In the rows, zero is written as 100.
Each path below is one point turned by a fixed rotation once a step. After each direction that follows a path, write how fast that rotation turns it, in degrees a step (0 if it stays still).
Each turn is a multiple of 5 degrees from 10 to 175, or 0.
Each row of a path follows its step; steps can be skipped.
Rotation 1:
step 3: [78 61 117 96 123 102 98 107 103 99 107 97 100 91 91 89 94 121 78 90 88 108 123 105 92 65 115 63 114 127 105 88 93 119 70 86 89 139 105 85 124 57 110 84 118 113 102 101]
step 4: [124 83 116 88 98 101 110 73 95 94 84 96 80 126 88 87 109 109 123 59 129 83 94 107 113 108 128 115 112 103 85 99 77 55 82 83 92 126 102 83 103 107 97 75 121 134 119 94]
step 5: [103 115 98 126 88 110 123 71 101 88 113 91 91 105 104 114 99 131 134 101 79 100 107 114 98 110 112 75 134 105 116 82 99 89 90 86 111 78 61 109 137 104 83 92 100 122 90 151]
step 7: [84 132 94 92 112 62 113 82 91 78 94 78 84 120 128 107 122 95 73 109 110 85 87 101 85 132 129 95 85 127 70 126 83 108 109 98 110 91 85 110 122 116 78 103 124 87 86 83]
step 8: [75 85 64 97 110 98 113 136 85 101 97 96 124 98 118 147 88 115 72 94 92 119 96 122 125 99 108 79 98 107 100 104 128 88 95 63 87 104 114 114 125 115 108 113 130 98 75 104]
step 10: [116 84 108 129 101 123 110 107 113 136 125 67 91 75 107 112 90 101 93 125 95 89 67 127 67 98 105 121 113 121 90 121 100 85 96 93 126 75 98 110 138 94 109 107 79 77 96 108]
step 11: [74 95 112 111 116 127 97 96 116 99 117 98 94 92 62 109 103 89 62 103 112 107 104 113 93 103 124 134 71 99 111 102 149 88 93 87 109 113 105 96 69 108 112 130 70 131 102 111]
step 12: [121 118 112 86 115 114 110 71 81 83 111 75 112 118 87 117 114 67 89 119 129 126 119 80 88 82 98 146 106 111 75 83 102 138 100 87 130 90 101 112 98 102 94 83 107 95 96 99]
step 13: [99 110 94 94 101 141 96 133 81 85 84 112 104 117 97 131 99 74 113 111 101 85 88 74 139 80 86 97 119 100 79 89 133 64 127 91 115 87 109 126 114 98 97 110 71 87 110 102]
[93 103 99 107 99 101 104 113 105 93 104 106 100 92 101 101 95 101 103 100 94 104 113 97 103 108 105 101 108 104 93 100 102 98 103 90 93 105 99 99 103 92 108 102 90 95 100 103] => 140
[103 107 107 100 92 110 104 88 102 94 92 88 99 102 97 102 105 99 106 102 99 102 106 102 101 100 104 103 100 94 100 102 107 104 113 101 100 97 106 91 105 92 102 106 100 110 99 105] => 55
[109 105 103 102 106 100 93 102 97 106 96 107 108 97 102 107 94 99 106 92 94 95 105 96 108 97 103 103 105 92 102 100 89 94 103 94 110 91 106 98 103 106 100 100 105 102 102 111] => 85
[107 98 95 105 97 107 97 98 103 100 100 94 99 87 101 109 99 102 102 100 99 95 101 103 95 92 90 94 94 107 94 92 91 113 101 88 100 103 96 103 103 97 97 101 103 98 92 100] => 155
[105 101 100 99 100 97 88 105 113 103 96 102 92 102 103 100 104 94 96 100 103 96 101 96 100 99 99 100 102 98 99 90 103 91 96 95 92 104 107 98 89 101 103 110 103 114 92 97] => 145
[108 93 98 90 106 108 110 102 110 104 99 100 106 102 107 87 98 97 101 98 99 107 94 105 104 104 96 95 100 94 98 104 95 92 103 93 101 104 97 106 99 88 94 101 103 102 102 105] => 70
[108 89 89 99 94 108 98 98 103 101 96 100 92 105 101 111 91 101 92 94 102 99 103 99 106 97 102 99 94 102 110 105 104 96 105 97 93 100 107 100 99 99 100 96 95 93 113 97] => 155
